Each row below has a hidden score, from 0 to 20, with 10 about the middle. What is it? The score is a weighted sum of the row's numbers plus the product of two more (or one squared), each taken from its middle value.
[ 16  22 -17  24  25  26  18 -26 -18 -24 -22  27 -20  23 -22  21 -20 -19
  29  27  24  20 -26  30] ~ 12
[ 30 -39 -30 -37  39 -35  31 -40 -32 -38  39  40 -33  36 -36  34  41 -32
 -32 -34  37  34  35 -31] ~ 13
[-31  21 -16 -23  24 -21  17  20  29  22  25 -20  27 -24 -21  20  26 -18
 -17  26 -23 -27  20 -17] ~ 9
[ 25  30 -26  32  34 -31 -39 -35  38 -33 -30 -29  36  31  34  29  36  38
 -27  35  32  29 -35 -26] ~ 10
[ 15 -25  29  22  24  24 -29 -25 -17  22 -20  26 -19  21  24  19 -19  28
  28  26  23  19 -25  29] ~ 10
[ 38  44 -39 -46  47  47  40 -48 -40  45 -44 -43 -42  45  47  43 -42 -41
 -40 -43  46  42  43 -40] ~ 15
[-32 -26 -17  24 -23 -22  18  21  30 -24  26 -21  28  23  25  21  28 -19
 -19  27 -24  20  21 -18] ~ 9
[-73 -67  72  65 -64 -63 -71  63  71  65  67 -62  69 -66 -64 -68 -62 -60
 -60 -62 -65 -69  63  71] ~ 8
[-74 -68  73 -66  68 -65 -73  64  72  66  68  70  70  65  68  63 -63 -61
 -61 -63 -66 -70  64  73] ~ 12
[-41 -36  41 -34  35  35  27  31  39  33  36  37  38 -35  35  31  37  39
 -28 -31 -33  30  31  40] ~ 10
[ 18 -27 -18 -25  27  27 -31 -28 -20  25 -23  28 -21  24 -24  22 -22  30
 -20 -22  25  22 -28 -19] ~ 9
[ 15  21 -16  23 -21 -21  16  20 -17  22  25  26  27  22 -21 -26  26 -17
 -17 -20 -23  19  20 -17] ~ 10
[ 11  16 -11  18 -17  20  12  16 -13 -19 -16 -15 -14 -19 -17 -21 -15  24
  24 -15  18 -22 -21 -12] ~ 8
[-35 -29  34 -27  29  29 -33  25  33  27  29 -24  31  26 -26  24 -24  32
  33 -24  27 -31  25  33] ~ 6
[-35  25  34  27 -26 -25 -33  24  33 -27  29  30 -23  26 -26 -30 -24  32
  32 -24  27 -31 -30  33] ~ 8
[ 12 -22  27 -20 -19  22 -26 -23  26  20 -18  23 -16  19 -19  17 -17  25
 -15 -17 -20 -24  18  26] ~ 10
[ 34  40 -35 -42 -41  44  36 -45 -36  42  44 -39 -38  41  43  39 -39  47
 -37  45  42  38 -45 -36] ~ 9
[ 27 -37 -28  35  36  36 -41 -37 -29  34  37  38  39  34  36  32  38  40
 -29  38 -35  31 -37 -29] ~ 11
[ 50 -60 -51 -58  59  60  52 -61 -52 -58 -56  61 -54 -59  59  55  61 -53
  63  61  58  54  55 -52] ~ 11
[-44  35 -30 -37 -35  38  31  34 -31 -37  39 -34 -33 -38 -35  34  40 -31
 -31 -34 -37 -40  34 -31] ~ 9
[ 33  38 -33  40 -39 -38  34 -43 -35 -41  42 -37 -36 -41  42  37  44  46
  46 -37 -40  37  38 -34] ~ 8
[ 10  16 -11 -18 -16 -16  11  15 -12  17  20 -14  22 -19  19  14 -14 -12
 -12  21 -17  14  15 -11] ~ 9
[ 21 -31 -22  29 -28  31 -35 -32 -23 -29 -27  32 -25  28  30  26  33  34
 -24  32  29  25 -32 -23] ~ 11
[-38 -32  37  30 -29 -29 -37  28  36  30 -28 -27  35 -32 -29  27  34 -25
 -25 -28 -30 -34  28  37] ~ 10
[ 22  28 -23  29 -28 -28  23  27 -24 -30 -27 -26 -26  28 -28 -33 -26 -24
  35 -27  30 -33 -32 -23] ~ 9
[ 27  33 -28 -35 -33 -33  28 -37 -29 -35 -33 -32  39  34 -33  32  38 -29
 -29  38  35  31  32 -29] ~ 11
[-34  25  33  26 -25 -25  20  24 -21 -27 -24 -23  31 -28 -25 -30  30 -21
 -21 -24 -26 -30  24  33] ~ 14
[-69 -63 -54  61  62 -59  55  58  67  60  63 -58  65  60  62  58 -57 -56
 -56 -58 -61 -65  58  67] ~ 18
[ 11  17 -12 -19  20 -17  12  16 -13 -19  21 -15 -15 -20  20  15  22 -13
 -13 -16 -18 -22  16 -12] ~ 11
[ 12 -22  27  20  21  22 -26 -23  26  20 -18  23 -16  19  21  17  23  25
 -15  23  20  16  17 -14] ~ 9
[ 26 -36 -27 -34 -32 -32 -40 -36 -28  33  36 -31 -30  33  35  31 -30 -29
 -28 -31  34  30  31 -28] ~ 8
[-68 -62 -54 -60 -59  62 -67 -63  66  60 -58  64 -57  59 -59 -64 -57  66
  66 -58  61 -64 -63  67] ~ 9
[ 32  38 -33 -40  41  42  34 -43 -34  39 -38  43 -36 -41  41  37 -36  45
 -35  43  40  36  37 -34] ~ 12
[-46  37  46  39  40 -37 -45 -41  44 -39  41  42  43 -40 -37 -42  42 -33
  44  42 -38  35 -41 -33] ~ 8
[-36 -30  35  28 -26 -26 -34  25  34  27  30 -25  32 -29 -26 -31  31  33
 -22  31 -28 -32  25  34] ~ 11
[-33 -27 -18 -25  26 -23  19  23  31  25  27  28  29  24 -24  22 -22  30
 -20 -22 -25  21  23  31] ~ 9
[-29 -23  28 -21  22 -19 -27  18  27  20  23 -18  25 -22 -19 -24 -17  26
 -15  24 -21 -25  18  27] ~ 9
[ 22 -32 -23 -30  31  31  24 -32 -24 -30 -28 -27  34 -31  31  27  33  35
 -24 -27 -30  26 -32 -24] ~ 11
[ 50  56 -51 -58 -56  59  52 -60 -52 -58  60 -55 -54 -59  59  55 -54  63
 -52 -55  58  54  55 -52] ~ 6
[-32 -27 -18  25  26 -23 -31  22  30  24  27 -22  29 -26 -23 -28  28 -19
 -19 -22 -25 -28  22  31] ~ 9
[ 20  26 -21  28 -26  29  21  25 -22 -28 -26 -25 -24  27  29 -31 -24 -22
  33  31  28 -31 -30 -22] ~ 10
[ 51 -60  65  58  60  60 -65 -61 -53  58 -56  62  63  57  60 -62  62  64
 -53  62 -58  55 -61 -52] ~ 19
[-49  39  48 -41  42 -39  35  39 -35 -41  43 -38  45 -42 -40  38  45 -36
  47 -38 -41  38  39 -35] ~ 8
[ 19  24 -20  26  28  28  20 -29 -21  26  29  30  31 -27  28  23  30 -21
 -21 -24 -26  23  24 -20] ~ 11
[-28  18 -14  20  22 -19  14  18  26  20  23 -17  25  19  22 -24  24  26
 -15 -17 -20  17 -23 -14] ~ 9
[ 21  27 -22 -29  30  31  23  26 -23 -29  31 -26  33  28  30  26  32 -24
 -24 -26 -29  25  26 -23] ~ 11
[ 17 -27  32 -25  26  27 -31 -28 -19  25 -23  28 -21  24  26  22 -21  30
 -20  28  25  21 -27 -19] ~ 9
[ 18 -28 -19 -26  27 -24  20 -29 -20  26  28 -23 -22 -27  27  23  30 -21
  31 -23 -26  22  23 -20] ~ 9
[-34 -29  34 -27 -25  28 -33  24  32  26  29  30  31  26 -25  24 -23  32
 -21 -24 -27 -30  24  33] ~ 10
[ 22  28  37  30 -28  32  24  27 -24 -30 -28 -27 -26 -31 -28 -33 -26  35
  35  33  30 -34  27 -24] ~ 8
[ 14  19  28 -21  23 -20  15 -24 -16 -22  24  25 -17 -22  23  18  25 -16
 -16 -18  21  18 -24 -15] ~ 10
[ 22  28 -23 -30 -28 -28  23 -32 -24 -30 -28 -27 -26 -31  31  26 -26 -24
 -24 -27 -29  26  27 -24] ~ 10
[-67  58  67  60  61  61 -66 -62 -54  59  62  63  64 -61 -58 -63  63  65
  65  63  60 -63 -62 -54] ~ 6
[ 39  45  54  47  48 -45  41 -50 -41 -47 -45  50 -43  46  48 -50 -44  52
  52  50  47  43 -50  53] ~ 11
[ 26  32 -27  34  35  36 -40 -37  40 -34 -32  37 -30  33  35 -37  37  39
  39  37  34  30 -36 -28] ~ 10
[ 12 -21 -13 -19  21  21 -26 -22 -14  19 -17  23 -15  18 -18  16 -16  25
 -14 -16  19  16 -22  26] ~ 9
[ 24 -33 -24 -31  33  33 -37 -34 -26  31 -29  34 -27 -32  33  28  35  37
 -26  34 -31  28  29 -25] ~ 11
[-36 -31  35  29  30 -27 -35  26  34  28  31  32  33  27 -27 -32 -25  34
 -23  32 -28 -32  26  35] ~ 10
[-46  37  46  39 -37 -37  32  36 -33 -39 -37 -36  43 -40  40 -42 -35 -33
  44 -36  39 -42 -41  45] ~ 9
[ 19 -29 -20 -27  28 -25  21 -30 -21  26 -25  30 -23 -28 -26  24  30 -22
 -22 -24 -27  23  24 -21] ~ 11
[ 24  29 -24  31  33  33 -37 -34 -25 -32  33  34 -27 -32  33  28 -28 -26
  37  34  31 -35  29 -25] ~ 19
[ 45  51 -46 -53  54  54  46 -55 -47 -53 -50 -50 -49 -54 -51 -56  56 -47
  58 -50  53 -56 -55  59] ~ 12
[ 53  58 -53 -60 -59 -58  54 -63  66  60  62 -57 -56 -61 -59 -64 -57 -55
 -55  63  60 -64 -63 -54] ~ 7
[ 19 -29 -20 -27  28  29 -33 -30  33  27 -25  30 -23  26  28  24  31  32
 -22  30  27  23 -29 -21] ~ 9
[ 22  28  37  30  31  32  24  27 -24 -30  32 -27 -26 -31  31 -33  34 -25
  36  33  30  26 -33 -24] ~ 10
[ 18  23  32 -25 -24  27 -32 -28 -20 -26 -23  28 -21  24  27  22 -22 -20
  31 -22  25 -29 -28 -19] ~ 9
[ 44 -53 -45 -51 -50  53 -58 -54 -46  51 -49 -48 -47  50 -50  48 -48  57
  57  54  51  48 -54  57] ~ 8
[ 53  59 -54  61 -59 -59  55  58 -55 -61 -59 -58 -57  60 -59  58 -57 -56
  66 -58  61 -65  58 -55] ~ 8
[ 20  26 -21  27 -26 -26  21 -30  33 -28  30 -24  32  26 -26 -31  31  33
 -22  30  28  24 -30 -21] ~ 9
[ 22  28 -23  29 -28  31  23 -32 -24 -30 -27 -26 -25  28  31  26 -26  35
  35 -27  30  26 -32 -23] ~ 8
[-48 -42  47  40 -39  42 -46  37  46 -40 -38  43 -36  39 -39 -43 -37  45
  45 -37  40 -44 -43  46] ~ 13
[ 38 -48  52 -46 -44  47 -52 -48 -40  45 -43  49 -42  44  47  42 -42  51
 -40  49  46  42  43 -40] ~ 13
[ 55 -64  69  62  64  64  56 -65 -57  62  64 -59 -58  61 -61  59  66  68
 -57 -59  62  59  60 -56] ~ 8
[ 33 -42 -33 -40  42  42  34  38 -35  40 -38 -37 -36  39 -39  37  44 -35
 -35 -37 -40  37  38 -34] ~ 10
[-28 -22 -14 -21 -19 -19  14  18  26  20  23 -17  25 -22  22  17  24 -15
 -15  24 -20 -24  18  27] ~ 9
[ 62 -71 -63 -69  71  71  63 -72  75  69 -67  73 -65  68 -68  66  73 -64
 -64 -67  70  66  67 -63] ~ 8
[-29  19  28  21  23  23 -28  19  27 -22  24 -18  26 -23 -20 -25 -18  27
  27  24  22 -25 -24  28] ~ 8
[ 32  38 -33  40  41 -38  34 -43 -34 -40 -38 -37  44 -41  41  37  43 -35
  45  43 -40  36 -42 -34] ~ 16
[ 20  26 -21  28 -27  30  22  26 -22 -28  30 -25 -24 -29  29 -31 -25 -23
  34 -25  28 -32 -31 -22] ~ 10
[-46 -40  45 -38 -37  40 -45  36  44  38  41 -35  43  37 -37 -42 -35 -33
  44 -36  39 -42 -41  45] ~ 6
[ 42  47 -42  49 -48  51 -55 -52 -44 -49  51  52 -45 -50 -48 -52 -46 -44
  55 -46  49 -53 -52 -43] ~ 11
[ 38 -48  53 -46 -44  47 -52 -48  51  45  48 -43 -42  45 -44  43 -42  51
 -40  49 -46  42  43 -40] ~ 6
[-50  40 -36 -42 -41  44  36  40 -37  42 -40  46 -38  41 -41 -46  46 -37
  48  45  42 -46 -45  49] ~ 10
[ 35 -44 -36 -42 -41 -41  36  40 -37 -43  45  46  47 -44  44  39  46 -37
 -37 -40 -42  39 -45 -36] ~ 16
[ 25 -34 -26  32  34  34 -39 -35  38  32  35  36  37  31  34  29  36  38
 -27  36  33  29 -35 -26] ~ 9
[ 18  23 -19 -25  27 -24  19  23 -20  25  28 -22  30  24  27  22  29 -20
 -20  28 -25  22  23 -19] ~ 11
[ 43  49 -44  50 -49  52  44 -53 -45 -51 -48  54 -47  49 -49 -54 -47  56
  56 -48  51  47 -53 -44] ~ 8
[-38  28 -23 -30 -29 -28  24 -33 -24 -30 -28 -27  34 -31  31 -33  34 -25
  35 -27 -30  26 -33 -24] ~ 11
[-44  34 -30 -36  38 -35  30  34 -31  36  38 -33  40 -37 -35  33  40 -31
 -31  39 -36 -40  34 -30] ~ 10
[-50 -44  49 -42  43 -40 -48  39  48  41  44  45  46  41 -40 -45 -38  47
 -36 -39 -42 -46  39  48] ~ 15
[ 18  24 -19 -26  27 -24  20 -28 -20  25  28 -23 -22 -27  27  23  29 -21
 -20 -23 -26  22  23 -20] ~ 11
[-32  22 -17 -24  25 -22  18  21 -18 -24 -22 -21 -20 -25  25 -27  27 -19
 -19  27 -24  20 -26 -18] ~ 11
[-49  39 -34 -41 -40 -39  35  38  47  41  43 -38  45 -42 -40  38  45 -36
 -36 -38 -41  37  39  47] ~ 7
[-67  57  66  59 -57 -57 -65  56 -53  58  61 -56 -55  58 -57  56  63 -54
 -54 -56 -59 -63  56 -53] ~ 8
[ 48 -58  63 -56 -55  58  50  53 -50 -56  58  59 -52  55 -55  53 -53  61
  62  59 -56 -60  54  62] ~ 19
[-35 -29  34 -27 -26 -26 -34  25  33  27  30  31  32  26 -26 -31 -24  33
  33  30 -27 -31  25  34] ~ 12
[ 16 -25  30 -24  25  25 -30 -26  29  23 -21  27 -19  22  25  20 -20  29
 -18  26  24  20 -26  30] ~ 9
[ 40  46 -41  48 -47  50  42 -51 -42 -48 -46 -45 -44 -49  49 -51 -45 -43
  54  51 -48 -52 -51 -42] ~ 15
[-38 -32  37  30  31  32  24 -32  36  29  32  33  34  29  31  27  33 -25
 -25  33 -30  26 -32 -24] ~ 9
[-30 -24  29  22  23 -20  16  19  28 -22 -20 -19  26  21 -21 -25  26 -17
 -17 -19 -22 -26  20  28] ~ 13
[ 19  25 -20 -26  28 -25  20 -29 -21 -27  29  30  31 -28  28  23  30 -21
 -21  29 -26 -30  24 -20] ~ 11
[ 15  20 -16  22 -21  24 -29 -25 -17 -23  25 -19  27 -24  24  19  26 -17
 -17  25  23  19 -25 -16] ~ 9
[ 20  26 -21 -28  29 -26 -34  26  34 -28  30  31  32  27  30  25  32 -23
 -23  31  28  24  26 -22] ~ 10
[ 52  58 -53 -59 -58 -58  53  57 -54 -60  62 -56 -56  58  61  56  63 -54
 -54 -57  60  56  57 -53] ~ 10
[ 59  65  74  67 -65  69 -73 -70 -61 -67 -65  70 -63  66 -65 -70 -63  72
  72  70  67 -71 -69  73] ~ 11
[ 24  30 -25  32 -30  33 -38 -34 -26 -32 -30  35 -28 -33  33 -35 -28  37
  37  35  32 -35 -34 -26] ~ 10
[ 12  17 -13 -19 -18  21  13 -22 -14 -20 -17 -16 -15 -20  21  16 -16 -14
 -14 -16 -19  16  17 -13] ~ 9
[ 35 -45 -36 -43  44  45  37 -46  49  42 -41 -40 -39  42 -41  40 -39 -38
 -38  46 -43  39 -45 -37] ~ 11
[-35 -29  34  27  29 -26  21 -30  33 -28  30 -24  32  26 -26 -31  31 -22
 -22  30 -27 -31  25  34] ~ 12
[-36 -30  35  28  30 -26 -34  26  34  28  30 -25  32  27 -27 -31 -25  33
 -23 -25 -28 -32  26  34] ~ 9
[ 59  65  73  66 -65  68  60  64 -61 -67 -64 -63 -63  65 -65 -70 -63  72
  72 -64  67 -70 -69  73] ~ 10
[ 25 -34  39 -32  34  34 -39 -35 -27  32 -30  36 -28 -33 -31  29 -29  38
 -27  35  32  29  30 -26] ~ 8
[ 53  58 -53 -60 -59  62 -67 -63 -55 -61 -58 -57 -56  59  62 -64 -57 -55
  66 -57  60  57 -63 -54] ~ 12
[-30  20  29  22  23 -20  16  19 -16 -22 -20 -19 -18 -23 -21  19  26 -17
 -17 -19 -22  18  19  28] ~ 9
[ 16 -25  30 -23  25  25 -30 -26  29  23  26  27  28  22 -22  20  27  29
 -18  26  24 -27  21  30] ~ 9
[ 40  45 -41 -47  49 -46  41  45 -42 -48 -45 -44  51  46  49  44  51 -42
 -42 -44 -47  44  45 -41] ~ 13
[-60  50 -45 -52 -51 -50  46  49  58 -52  54 -49  56  51 -51 -55  56 -47
  58  55 -52 -56  50  58] ~ 11
[ 35  41  49 -43 -41  44 -49 -45 -37 -43 -40  46 -38  41  44  39  46 -37
  48  45  43  39 -45 -36] ~ 10
[ 42  48 -43  50 -48  51  44 -52 -44 -50 -48  53 -46 -51  51 -53 -46 -45
  55 -47  50  46 -52 -44] ~ 10
[ 18  24 -19  26  27 -24  20 -29 -20  26 -24 -23 -22  25  27  23  30 -21
 -21 -23 -26  22 -29 -20] ~ 12
[-25 -20  24 -18 -16 -16 -24  15  23  17  20 -15  22  17 -16 -21 -14  23
 -12 -15 -18 -21  15  24] ~ 10
[-38 -33  38  31 -29 -29 -37 -33  36  30  33  34  35  30  32  28 -27  36
 -25  34 -31 -34  28  37] ~ 10
[-57 -51  56 -50  51 -48  43  47 -44 -50  52 -46  54 -51 -48  46 -46 -44
 -44  53 -49 -53 -52  56] ~ 11
[-33 -27 -18 -25  26 -23  19  22  31 -25  27  28  29 -26 -23  22 -21 -20
 -19  28 -25 -29  22  31] ~ 10
[ 49  54  63  56  58  58 -63 -59 -51 -57  58 -53  61 -57  58  53  60  62
  62  59  56  53 -59 -50] ~ 14
[ 58  64  73 -66 -65  68 -72 -69 -60 -66 -64 -63 -62  65 -65  63 -63 -61
  71 -63 -66  62 -69  72] ~ 11
[ 17 -27 -18 -25  26  27 -31 -28 -19  25  27  28 -21  24  26  22  29  30
 -20  28  25  21 -28 -19] ~ 10
[ 18  24  33 -26  27 -24  20  24 -20 -26  28 -23 -22 -27  27  23 -23 -21
  32  29  26 -30 -29 -20] ~ 11
[ 31 -41 -32 -39 -38  41 -45 -42  45  39 -37  42 -35 -40 -38  36 -36  44
 -34  42 -39  35 -42  45] ~ 9
[-51  42  50 -44 -42  45 -50  41 -38 -44  46 -40 -40 -45 -42 -47 -40 -38
  49 -41  44 -47 -46  50] ~ 8
[-67  57 -52 -59  61 -57  53  57 -54 -60 -57 -56  63  58 -58 -62 -56 -54
 -54 -56 -59 -63  57  65] ~ 14
[-66  56  65  58  59 -56  52  56  64  58  60  61  62  57 -57 -61 -55 -53
 -53 -55 -58 -62  56 -52] ~ 8
[-36 -31  36 -29 -27 -27  22  26  34  28  31  32  33 -30 -27  25 -25 -23
 -23 -26 -29 -32  26  35] ~ 11
[ 26  32 -27  33  35 -32  27  31  39 -34 -31 -30  38 -35  35 -37 -30 -28
  39  36  34  30 -36 -27] ~ 14
[-77 -71  76  69  71 -67 -76 -72  75  69  71  73  73 -70  71 -73  73  75
 -64  72 -69  66 -72 -63] ~ 14
[ 12  17 -13  19  21  21  13  17 -14 -20 -17 -16 -15  18  21 -23 -16 -14
  25 -16  19  16 -22 -13] ~ 11
[ 36  42 -37  44 -43  46  38  41 -38 -44 -42 -41 -40  43 -43 -47 -41 -39
  49 -41  44  40 -47  50] ~ 10
[-55 -49 -40  47  48 -45 -53 -49  53  46  49 -44  51  46  48  44  50  52
 -41  50 -47  43 -49 -41] ~ 10
[ 11  17 -12  19 -17  21 -25 -22 -13 -19 -17  22 -15  18  20  16 -15  24
  24 -16  19  15 -21 -13] ~ 9
[-63 -57 -49  55 -54 -54  49  53 -50  55 -53 -52  60 -56 -54  52  59 -50
 -50  58  55  52  53 -49] ~ 8
[-45 -39  44 -37 -35 -35 -43  34  43  36  39 -34  41 -38 -35 -40  40  42
 -31 -34 -37 -41  34  43] ~ 18
[-34  24  33  26 -25 -24  20 -29 -20 -26  28  29 -22  25 -25 -29 -22 -21
  31 -23  26 -30 -28  32] ~ 9
[ 56  62  71 -64 -62 -62  58  61 -58  63  66  67 -60 -65  65  61  67 -58
 -58 -61 -63  60  61 -58] ~ 14
[-39  29 -24  31  32 -29  25  28 -25 -31 -29 -28  35 -32  32 -34 -27 -26
  36 -28 -31  27  28 -25] ~ 11
[ 24  30 -25  32 -30 -30  25 -34 -26 -32  34 -29  36  31  33 -35  35  37
  37  35  32  28 -34 -26] ~ 9
[-31  21 -16  23 -21 -21  17  20 -17 -23  25 -20  27 -24 -21  20  26 -18
  28  26 -23 -27  20  29] ~ 9
[-27 -22  26  20 -18  21 -26 -22  25  19 -17  23  24  18 -18 -23 -16  25
  25  23  20 -23 -22  26] ~ 8
[-63 -57  62 -55  56 -53 -61  53  61  55  57  58  59  54  56  52 -52  60
 -50 -52 -55 -59  53 -49] ~ 12
